128 stands for zero in the data rows.
Here are some numbered points:
[163 071 160 149 118 101 088 137] 0
[088 152 106 127 169 178 152 101] 1
[164 093 148 129 105 093 090 131] 2
[147 098 139 131 116 098 112 136] 3
[141 117 110 133 142 127 121 113] 4
[082 207 103 099 142 160 171 126] 5
[198 038 140 143 117 091 073 127] 6
[107 167 118 118 137 143 149 131] 7
[136 098 127 139 136 122 123 110] 8
[223 000 186 176 123 082 052 122] 9
[182 003 158 179 138 092 056 123] 10
[119 134 137 122 126 136 120 135] 11
[067 239 082 086 145 169 199 126] 12
[095 161 104 123 146 161 158 119] 13
[176 049 179 151 125 104 034 137] 14
[166 081 162 149 123 107 053 137] 15
[153 061 135 162 137 100 113 116] 16
[146 100 149 129 139 141 072 130] 17
[107 179 100 123 112 108 177 142] 18
[083 189 123 103 151 187 142 134] 19
[124 068 113 170 142 107 119 109] 20
[154 041 156 191 142 101 107 105] 21
[130 126 124 136 134 111 119 144] 22
[161 046 134 173 134 094 112 108] 23
Which point above is nearest to each new point, looking only along the 3 directions in which the numbered points spread most? Its number follows each.
[142 119 124 128 121 124 113 135] -> 22
[172 065 153 145 105 096 076 142] -> 0
[036 255 076 043 118 174 232 155] -> 12
[120 140 130 113 120 133 127 139] -> 11
[064 255 101 069 130 191 193 133] -> 12
[130 069 115 176 151 107 134 104] -> 20
[160 038 135 170 103 063 109 124] -> 23
[142 075 141 154 113 098 079 149] -> 0
[094 132 105 159 147 122 181 110] -> 13
[164 024 141 182 140 100 086 116] -> 21
[066 255 080 071 119 156 199 144] -> 12
[062 249 091 094 134 165 238 117] -> 12
[149 095 132 129 111 104 114 135] -> 3
[194 046 179 147 116 101 032 145] -> 14
[139 119 159 124 127 155 096 136] -> 17
[023 218 042 134 174 162 255 090] -> 12
[083 255 087 074 117 161 207 137] -> 12
[185 099 164 099 100 124 050 145] -> 15
[149 069 138 155 114 105 124 109] -> 16
[045 255 060 065 123 164 247 136] -> 12
[158 076 157 162 108 087 095 130] -> 0
[143 073 132 145 127 116 102 121] -> 16
[154 076 138 151 145 124 094 122] -> 16
[134 090 123 140 138 111 129 124] -> 8
[072 255 081 064 123 179 232 134] -> 12
[142 092 124 157 129 118 124 108] -> 8
[167 082 176 130 092 103 051 161] -> 15
[158 104 155 127 107 105 088 149] -> 2
[079 156 112 136 168 191 163 089] -> 1
[125 141 140 130 147 151 115 130] -> 11
[157 087 143 143 143 145 083 128] -> 17
